-130.60,61.80,162.79,-55.19,-53.63,10.66,9.28 -> -55.19, 162.79
-0.76,-0.16,-0.42,-1.67,-1.16,-0.75,1.86 -> -1.67, 1.86
153.397,18.717,-134.824,-90.515,-60.194 -> -134.824, 153.397
-0.419,1.131,-0.634,-1.390,-0.220,0.292,-0.101 -> -1.390, 1.131
-1.26,-0.33,0.94,1.29,0.58,0.04,-0.43 -> 1.29, 1.29
-21.8,-100.8,124.8,25.4,-137.4 -> 124.8, 124.8
0.5,1.0,-1.8,-0.5,1.5 -> -1.8, 1.5
-4.9,12.0,13.3,-12.4,-1.5 -> 13.3, 13.3
---
8 3 -4 -85 80 -47 -12
9 33 40 27 -58 -31 -4
4 58 -2 3 11 -61 -35
gives -35

-30 -3 -7 -88 -11 72 -48
52 -28 80 -41 -32 25 28
-57 9 -66 -65 -32 25 -22
gives -22

19 20 92 14
-35 -31 -35 -7
0 -12 -59 0
gives 0

9 71 61 -59 -44
-12 9 -39 14 -84
33 -32 -69 19 59
gives 59

39 -27 69 -75 -50 72
-26 4 -65 40 26 -74
-10 -30 44 -58 -57 55
gives 55

8 0 -36 65 -42 16 -3
3 9 -3 -2 7 -1 -9
30 8 -82 56 1 -1 -22
gives -22

-70 45 62 -68
46 0 19 46
-3 -43 -39 36
gives 36
---
-17 3 -11 69 2 -37 95 => 3
28 95 -92 -4 -28 8 => 95
85 34 8 31 -16 => 34
75 -94 -29 -15 -71 => -94
-58 -17 91 30 -62 -4 56 => -17
-93 32 61 -62 50 => 32
---
  -9.049  -103.814  -163.630    39.083    79.998    26.325   150.705
 102.237     7.159    60.084   -30.197    35.045   -29.205   -26.810
 -27.902   106.040    78.320   -34.215    72.041    48.746   160.636
-> 72.041

-0.056   0.011   0.037  -0.001   0.043   0.232   0.012
-0.128   0.007  -0.096   0.122  -0.223  -0.146   0.138
-> -0.223

 1.5  -1.3  -1.4   0.2   1.3 -> -1.4

-0.10  -0.03  -0.15   0.10 -> -0.03

-1.505   1.927   0.521   2.046  -0.332  -0.288   1.013
-1.146   1.927   0.521   2.046  -0.332  -0.288   1.013
-1.146   1.927   0.521   2.046   0.918   0.012   1.013
-> 0.918

13.77   3.61  10.77  -9.02 -> 3.61

  34.00  -128.75    81.32   -55.11   -42.19    10.88    -4.39
  78.61     2.08   -55.30    -0.69    38.46    43.60   126.85
-> 38.46

 0.013  -0.117  -0.124   0.099   0.094 -> -0.124
---
[ 1.5 -1.9 -0.5 -1.8  0.9  1.9  0.1]
0.9

[[ 13.3 -10.1  -5.6  14.1 -20.5  -3.5  -9.7]
 [-15.4  -1.2  -6.6 -14.7   2.7  20.7   9.3]]
13.3

[  82.86 -143.94   28.50  141.45]
28.50

[[  4.060   0.208  -1.090   3.226   3.130   5.309]
 [  8.835   5.456   8.251  13.676  -5.175 -14.830]
 [  0.695  -1.485  -1.690   2.231  12.540   7.115]]
8.835

[-0.137  0.123  0.070  0.145 -0.038 -0.043]
0.070

[ -62.50  -94.26   32.09   59.77  140.13 -139.13   82.59]
59.77

[[-0.019  0.044 -0.021  0.040  0.026 -0.025]
 [ 0.148  0.212  0.112 -0.152  0.087 -0.124]]
0.112

[[ -9.41 -10.64   0.53  14.52  -0.27]
 [-15.80  -0.66  -7.67  -2.70  19.37]]
0.53

[[ 123.93    1.34    5.75   29.54]
 [ 101.35  102.25   76.10 -176.06]
 [  96.30   93.10   63.59 -154.44]]
101.35

[[ -92.923   14.818 -109.891  217.438  180.383]
 [  91.377    4.366 -191.272    1.781  159.847]]
159.847
---
14 -24 -85 16 -32 60
-9 16 41 -6 15 -28
-3 -23 -55 11 -33 45
gives -24

-8 1 -2 -5 0
-34 -75 70 -5 18
5 -4 -2 -3 -9
gives 1

37 3 17 28 24 -30 23
-18 -22 -59 -6 -2 -1 -79
-66 -53 -5 4 -64 -17 10
gives 3

86 88 85 -13 77 30
-22 -32 -5 -76 51 1
-81 73 -78 -10 19 -57
gives 88

-49 74 24 -69
-58 81 -6 -42
75 -80 3 57
gives 74

-40 -25 -17 82 -18 -56
-2 86 31 -34 38 -33
-62 31 51 46 28 1
gives -25

76 -19 -51 9 68 -23
91 -19 -38 -30 86 -15
47 -14 -18 -14 31 -6
gives -19
---
array([[4, 4, 5, 4, 5, 4, 4],
       [3, 1, 7, 1, 6, 2, 3],
       [2, 7, 1, 7, 3, 4, 2]]) -> 2

array([[6, 1, 6, 6, 3],
       [3, 7, 2, 4, 2]]) -> 4

array([[36, 23, 40, 36, 54],
       [13, 34, 80, 22,  2]]) -> 22

array([[ 137, -592, -463,  -52],
       [-320,  549,  124,  311],
       [ 191, -398, -323, -585]]) -> 124

array([[37, 53, 47, 48, 30, 39],
       [ 9, 32, 55, 91, 51, 90]]) -> 51

array([[213,  98,  93, 231,  60],
       [123, 218, 153,  33, 201]]) -> 33

array([[5231, 2993, 8181, 4152, 7873, 5780],
       [9257, 5677, 4223, 6970, 5443, 7451]]) -> 5443
---
[[  6   2  37 -29  -6 -32]
 [ 48  83  -1   8  65  -9]
 [-22 -24  43 -51   8 -40]] --> 6, -40

[-23  74 -19  69] --> -23, 69

[[ 62  38  62 -44 -54]
 [-42  62  27  44 -70]
 [-14   0  69  38  39]] --> 62, 39

[10  4 73 39] --> 10, 39

[[-38  46 -40  67 -28  24]
 [ 63   3 -46   4  -8  22]
 [-49 -41 -19  51 -69 -68]] --> -38, -68

[ 69  45  56 -81  81 -65] --> 69, -65

[-19 -26  79   9 -74] --> -19, -74

[[-19  -6  18 -17 -70  21]
 [ 26   8   9 -18 -59  -1]
 [ 24   0 -10   2   1 -52]] --> -19, -52

[ 47   0  84 -73  -5 -34] --> 47, -34
---
array([[ 76,  35, -83,  30,  37],
       [ 71,  21, -37, -34,  11],
       [-22,  57, -43,  65,   9]]) | -83

array([[ -5, -72,  76,  15, -18, -17,  55],
       [ 16,  -2, -72, -44,  91, -70, -12],
       [ 51, -57,  66, -13, -64,  38,  58]]) | -18

array([[ 54, -21, -18,  44],
       [ -7,  77,  14,  38],
       [ 20,  -9, -58,  35]]) | -21

array([[ 71, -54,   1,  32],
       [ -1,  -7,  94,  32],
       [  8,  34,  48,  74]]) | -54

array([[ -8, -69, -23,  85,  68],
       [-23, -71, -21,  84,  69],
       [-71, -93, -23,  86,  69]]) | -23

array([[-39,  -5,  45, -11, -23,   4],
       [-31,   1,  15,  -2,  81, -46],
       [  7,  -4,  10, -15,   0,  17]]) | -11

array([[ 90, -73,  92, -67],
       [-89,  61, -76, -69],
       [-43, -64,  81, -18]]) | -73

array([[-66,  18, -66, -54,  58,   4],
       [ 55,  -1,  12, -12, -15,  15],
       [-72,  -4, -45, -17,  19, -49]]) | -54

array([[-53,  -3,  21,  19, -51, -43],
       [ 74,  27,  16, -79,  73, -21],
       [ 11, -71,  -2,  20,   8,  18]]) | 19

array([[-65, -64, -95,  24,  32],
       [ 84,  19, -81,  94,  67],
       [-28, -87, -34,  69,  77]]) | -95
